Some points, each followed by its number:
[ 0.6  0.7  0.7 -1.5  3.1 -1.1  0.3 -1.3 -1.8 -1.1  0.1  1.4 -1.8  0.7 -0.9  0.2] 0
[-0.2 -0.7  0.8  0.8 -2.   1.7  0.   1.1  0.   0.3  1.4 -0.3  1.7 -0.2  1.  -1.3] 1
[-0.2  0.6  0.1  1.1 -1.  -0.2  1.5  0.5  0.6  0.1 -0.2  1.  -0.2  0.3  0.  -1.3] 2
[-0.9  0.2 -0.4 -0.9 -0.3  0.4 -0.1  0.   1.1  0.4 -1.5  0.1 -0.8  0.8 -0.2  0.5] 3
[-0.6  0.4  0.4  0.  -1.  -0.3 -0.1 -0.1  0.5  0.8  0.2 -0.1  0.4 -0.2 -0.6  0.4] 4
[ 0.  -0.4  0.1 -0.2  0.5  1.7 -0.4  0.1 -0.4  0.1  0.3 -1.6  1.1 -0.3  1.5  0.2] 5
[ 0.1 -1.9  0.   0.2 -0.7  0.8 -0.7 -0.2 -0.6 -0.9  1.1  0.3 -0.4 -1.1 -0.8  0.1] 6
[ 1.1  0.   0.2  0.3  0.9  0.3 -0.1 -0.2 -0.1  0.3  0.   0.4 -0.3  0.6  0.6  0.9] 7
[ 0.7 -0.1 -0.6 -0.6  0.3  0.  -0.4 -0.1  0.3  0.1 -0.4  0.4  0.1  0.1  0.3  0.4] 8
[ 1.9  0.6 -0.2 -2.3  0.6 -1.   0.3  0.4  1.8  0.2 -1.1  0.5 -0.6  0.1 -0.2  0.2] 9
[ 2.3 -1.  -0.6 -0.3  2.4 -2.8  1.3  0.4 -1.9 -0.7  0.5 -0.8  1.9  0.4 -0.1  0.9] 10
[-2.   0.7 -0.2  0.7 -2.4  2.7 -0.2  1.1 -0.1  0.4 -0.1  0.  -0.2  0.4  1.1 -1.1] 11
[-0.3 -0.1  0.5  0.2 -0.9  0.1  0.3  0.9  0.2  0.4  0.7  0.2  1.  -0.4 -0.7 -0.4] 12
[-2.7  0.2  0.7  1.3 -0.5  1.8 -0.9 -0.1 -0.5 -0.1 -0.4  0.1 -1.  -0.9  0.7 -1.3] 13
[-1.3  0.6 -0.4  0.6  0.   0.1 -1.2 -0.2 -1.4 -0.7 -0.5  0.  -2.5  0.1  0.2 -1.5] 14
[-1.  -0.2  0.1  0.3  0.1  0.4 -0.4 -1.  -0.2  0.1 -0.3  0.7 -2.1  0.3 -0.3 -1.2] 15
[-0.8 -0.7  0.1 -1.6 -0.5  0.1 -1.6 -0.3 -0.9 -1.  -0.1  0.6 -0.6 -0.1  0.   0.5] 16
[-1.8  0.3  0.8 -0.4  0.   1.   0.3 -1.  -0.9 -0.3 -0.3 -0.5 -0.6 -0.6 -0.4 -0.5] 17
[-0.9  0.9 -2.4  0.8  0.3 -1.   1.2 -0.9  1.9  1.4 -1.3 -1.  -2.6  0.3 -1.3  0.5] 18
[-0.4 -0.8 -0.2 -1.  -1.4  0.4  0.  -0.6 -0.5 -0.7  0.6 -1.4  1.9 -2.  -0.2  1.7] 19
[ 1.2 -1.2  0.   0.5 -0.2 -0.2 -0.9  0.3 -0.3 -1.4  1.4  0.4  0.5  1.3  0.2  0.4] 20
[-0.5 -0.8 -3.2 -1.  -1.3  0.3 -1.9 -0.5  0.7  1.3 -1.1  0.5 -2.5 -1.4  1.6 -1.7] 21
[-0.3  1.7  0.4  0.7 -2.  -0.9  1.5  2.3  1.5 -0.1 -0.5 -0.3  0.3  0.1 -1.2 -1.1] 22
[-0.7  0.9 -0.3 -0.2 -0.3 -1.2  1.  -0.1 -0.2 -0.8 -0.2 -1.5 -0.4 -1.9 -1.1 -0.1] 23
[-0.5 -0.4 -1.1 -0.2 -0.5  0.3 -1.6 -0.8  0.5  0.5 -0.4  0.6 -1.8 -0.1  1.  -0.7] 24
[-1.1  0.4  0.2  0.5  0.9  0.   0.3 -0.5  0.  -0.1 -0.1  0.7 -1.1 -0.1 -0.4 -0.4] 25
[ 0.8  0.3 -0.5 -0.2  0.6  0.1  0.6  1.   1.2  2.1 -0.2  0.2  0.9 -0.2 -0.1 -0.1] 26
[-1.  -0.3 -0.6 -0.2 -0.8  0.5 -0.3 -0.2 -0.8  0.3 -0.6 -0.1 -1.6 -0.5  0.1 -0.4] 27
[ 0.6  0.7 -0.7 -1.9  0.5 -1.4  0.4 -1.   1.   0.5 -0.3 -0.4  1.  -1.4  0.1  0.5] 28
[-1.8  0.2  0.8 -0.6  0.2 -1.2  0.5 -0.2 -1.4 -0.5  0.1 -1.5  2.6 -1.3 -1.5  2.8] 29
[ 0.   1.  -0.1  1.3 -0.1 -0.4  1.6  0.5 -0.1  0.2  0.4 -0.5  1.5 -0.3 -0.3 -0.4] 30
[ 0.6 -0.2 -1.2 -0.7  0.2 -0.2  0.4  0.5  1.1  0.7  0.4  0.6  0.7  0.1  0.5  0.6] 31
[ 0.7 -0.2 -0.4 -0.1 -0.9  1.   0.4  0.6  0.8 -0.6  1.2  0.5  1.8  0.   1.   0.2] 32
[ 1.5 -1.  -0.8 -1.5 -0.9 -0.7  1.1  0.5  1.2  0.1 -1.2 -0.3  2.8 -0.5  1.4  1.7] 33
[ 2.1 -0.4  0.1  0.9  0.9 -3.6  1.6  0.3 -0.7 -1.7 -0.6 -1.1  1.7  0.2  0.7  2.4] 34
[-0.1 -0.5 -1.1  0.3 -1.1  0.3 -1.4 -1.2  0.   0.6 -1.   0.7 -2.3 -0.7  0.8 -1.4] 35
[-1.1 -0.1  0.   0.8 -0.8 -0.6  1.4  1.1 -0.5 -0.9 -0.2  1.7 -0.5  0.8  0.6 -1. ] 36
[-0.1  0.3  0.8 -0.2  0.4  0.6  0.1 -0.1 -0.6 -0.1  0.1  0.   0.1  1.2 -0.4  0.3] 37
[-1.6  0.   1.3 -0.9 -1.6  2.8 -2.9 -2.   0.8 -1.1 -0.6 -0.3 -2.2  0.3  0.6 -0.7] 38
[ 0.7 -0.7 -0.4 -0.3  0.6  0.1  0.  -0.3  0.3  0.6 -0.8  0.  -1.6  0.   0.6  0.5] 39
[-0.1 -0.5  1.3  2.4 -0.9  2.3  1.7  0.7  1.9 -0.2  1.1 -1.4  2.4  0.  -0.5  0.7] 40
[-1.1 -1.   0.  -0.1 -0.5 -0.6  0.6  0.6  1.1 -0.4  0.3 -0.1  1.1 -0.3  0.6  0.3] 41
[-1.2  0.3  0.5  0.5  0.2  0.5 -0.3 -0.1 -0.2 -0.2  0.   0.1 -1.8  0.1 -0.9 -0.6] 42
[ 0.9 -1.  -0.7 -0.2  0.2  0.3 -0.6 -0.6 -1.   0.1 -0.3  0.9 -2.6  0.2 -0.6 -0.3] 43
[-0.3  0.2  0.8  1.8  0.1  1.4 -1.  -0.4 -1.3 -0.8  1.1 -0.4 -0.1  1.   0.4 -1. ] 44
[-0.1  0.3  0.5  0.2  1.2  0.3  0.6 -0.2 -0.2 -0.3 -0.3  0.9  0.3  1.2 -0.2  0.4] 45
[-0.1 -1.   0.2  0.9 -1.6  0.   0.7  0.8  0.4  0.1 -0.7 -0.4  1.1  0.8 -0.8  0.5] 46
[-0.6  0.3  0.3  0.2 -0.3  0.  -0.5 -0.5  0.2  0.4 -0.8  1.  -1.3 -0.4  0.6 -0.2] 47
[-3.6  0.2  1.2 -0.4  0.6  1.3 -2.4 -0.7 -1.4  0.3 -0.8  1.6 -2.4  0.  -2.1 -0.3] 48
[-1.3  0.4  1.1 -0.2 -0.2  1.7 -1.2 -0.3 -1.7 -0.2 -0.4 -0.4 -1.9 -0.5 -0.5 -0.9] 49
[ 1.5  0.   1.   0.5  1.4 -2.5  3.2  3.   0.4  0.1  0.4  0.   2.7  0.3 -1.1  2.6] 50
[-0.3  0.  -1.1 -1.8 -0.4 -1.2  0.4  0.6  0.2 -1.  -0.8 -0.6  0.9 -1.   0.1  0.8] 51
[ 0.8  1.2  0.   0.3  0.3 -1.2  2.7  2.  -0.9  0.1  0.5 -1.7  2.2 -0.2  0.2  2. ] 52
[ 0.2  0.2 -1.4  0.9  0.1  0.   0.4  0.6  0.3 -0.5  0.3 -0.1 -1.1 -0.7  0.4 -1. ] 53
[ 0.6 -0.9  1.6  2.  -1.6  0.5  1.8  1.4 -0.8 -1.5  0.9 -1.8  3.6  1.   1.4  0.6] 54
Which five points above are nearest to each new point by angle, seen from the average point of the numbered points? Their numbers follow each, nearest first.
[-1.1  0.3  2.5  2.9 -1.6  3.2 -0.5  0.  -2.  -1.8  1.8  0.3  1.5  0.7  0.1 -0.3] 44 1 54 40 11
[ 1.2 -0.4 -0.3  0.7 -0.4 -0.2  0.2 -0.6 -0.2 -0.2  0.7  0.1 -0.2  0.   0.4 -0.1] 20 7 10 43 53
[-2.7  0.4  1.3  0.  -0.1  2.  -1.8 -1.3 -0.5  0.6  0.  -0.3 -3.5  0.6 -1.8 -1. ] 42 48 49 15 38
[ 0.9 -0.4 -0.2  0.5 -1.  -0.2 -0.6  1.7 -0.8 -0.4  0.8 -0.1  0.   0.2  1.   0.4] 20 54 1 32 52
[-0.6  0.2  0.6  1.   0.1  0.1 -0.4  0.8 -0.5  0.1 -0.5  0.4  0.9  0.5  0.8  0.1] 54 44 45 1 36
[ 0.4  0.2 -0.6 -0.9  0.2 -1.4 -0.3  0.7  0.6 -0.2 -1.1 -0.1 -1.2 -0.6  0.4  0.7] 9 39 51 8 28
[-0.4 -0.5 -2.1  0.  -0.7  0.2 -1.1  0.7 -0.3  0.3  0.4  0.  -0.8  0.   1.6 -1.1] 21 24 35 53 27
[ 1.3  0.5  0.8  0.   1.7 -2.6  2.   1.2  1.6  1.3 -1.8 -0.7 -0.6  0.8  0.   1.7] 50 9 34 26 52
[ 2.3 -0.2  0.5  1.5  2.3 -1.1 -0.7 -0.5 -0.1  0.6  0.4  0.9 -0.4  1.5  0.9  0.3] 7 45 10 20 8
[ 1.  -1.1 -0.3 -3.7  2.3 -0.6 -2.2 -2.2 -0.2 -1.5 -2.6  0.   0.7 -0.7 -0.3  0.5] 8 16 28 9 0
[ 1.1  0.3 -0.2 -0.7 -0.8 -0.6  0.6 -0.5  0.4  0.6 -0.5  0.5  0.1 -1.6  0.9 -0.3] 28 9 33 8 31
[-0.8  0.3 -0.5 -0.3 -0.3 -0.7  0.2 -0.3  0.4  0.3 -0.4 -0.4 -0.1 -0.5  0.3  0. ] 28 18 23 51 21
[ 2.2  0.1  1.5  1.1 -0.8  0.  -0.1  2.1 -1.  -0.5 -0.6 -1.6  3.3 -1.9  2.6 -0.1] 54 5 1 52 33
[-0.3 -0.5  0.6  1.2 -0.5  0.5  1.9  0.3  1.1  0.4  0.6 -0.6  1.4  0.4 -0.8  0.4] 40 46 30 54 12
[ 1.8 -0.8  1.4  0.7  0.9  0.5 -0.1 -0.6 -2.  -1.4  0.  -0.2  2.4  0.5 -1.1  1.7] 10 20 37 34 54
[-1.   1.2  0.8 -0.6  1.  -1.3 -0.6 -0.1 -0.2  0.9 -0.5 -0.2 -0.4 -0.1 -3.3  0.5] 48 4 0 29 42
[ 0.  -0.2  0.6  0.7  0.1  0.3 -0.5  0.5 -1.4 -0.9  0.3 -0.5  2.1  0.2 -0.1  1.2] 54 29 52 20 19
[ 2.4  0.1  1.6  0.2 -0.2  0.6  0.7  2.1 -2.  -0.6  1.6  0.1  4.3  1.3 -0.5  1.7] 54 52 50 32 10
[-0.1 -0.5 -0.1 -0.3  0.9  0.9  0.9 -1.2  0.6  0.5  0.2  0.8  0.4  0.4 -1.  -0.2] 45 25 37 26 0
[ 0.7 -0.8  0.4 -0.7  1.5 -1.  -0.8 -0.4 -0.6 -0.3  0.3  0.1 -0.3  0.5  0.7 -0.2] 0 10 7 8 20
[ 1.2  0.2  0.  -0.7 -0.3 -0.2 -0.6  0.5  0.5  0.4 -0.7 -0.2 -0.1  0.7  0.6 -0.8] 9 8 26 39 31
[-0.1 -0.3 -1.3  0.4 -1.  -0.1 -0.1  0.2  0.7 -0.1 -0.5  0.3 -0.1 -1.3  0.   0. ] 21 53 35 24 51
[ 0.5 -0.8  0.6  0.3 -0.6  1.  -0.5 -0.4  0.1 -0.3 -0.3  0.1  0.5  0.4  0.2 -0.9] 1 44 38 20 32
[-0.4  0.6 -0.7 -0.4 -0.2 -0.7  0.2  0.6 -0.5 -0.3 -0.5  0.4 -0.1 -0.6 -0.6  0.7] 51 23 29 28 50
[-0.1 -0.7 -2.4  0.6 -3.9 -0.5 -0.8  0.   1.   0.9  0.5  0.7  0.  -2.   0.2 -0.7] 21 35 24 4 1
[-0.9  0.6 -0.1 -0.9 -0.3  1.  -0.7  0.6  1.   0.9 -0.2  0.2 -0.3 -1.   0.2 -0.2] 21 3 11 24 38
[-1.2  0.7 -0.6 -2.1  0.8  0.3  0.1 -0.1  0.7  0.  -0.6 -0.2 -0.3 -1.2 -0.6  0.2] 28 51 3 9 23
[ 1.1 -1.1 -0.5  0.1  0.2  0.3 -0.1 -0.1 -1.4  0.2  0.2  0.2  1.7  0.5  0.1  0.5] 10 20 54 7 33
[ 0.4  0.4  0.2 -0.4 -0.6 -1.   1.6 -0.5  1.3  0.2 -1.4  0.4  1.8  0.2 -0.9 -0.2] 33 28 22 50 46
[ 1.  -0.6 -0.8 -0.9  0.   0.1 -0.4 -0.5  0.2  0.1  0.2  0.1 -0.3  0.7  0.5  0.1] 8 39 31 7 9
[-0.1 -0.1  0.  -0.5  1.5 -0.1 -2.5 -1.3 -0.2 -0.7  0.2 -0.2  0.   1.4  0.7  0. ] 16 8 20 0 7
[ 0.1  0.1  1.4 -3.3  0.4  2.2 -1.4 -0.3 -0.7  0.  -1.2 -1.6  1.5 -1.1  2.2 -0.1] 5 19 38 16 33
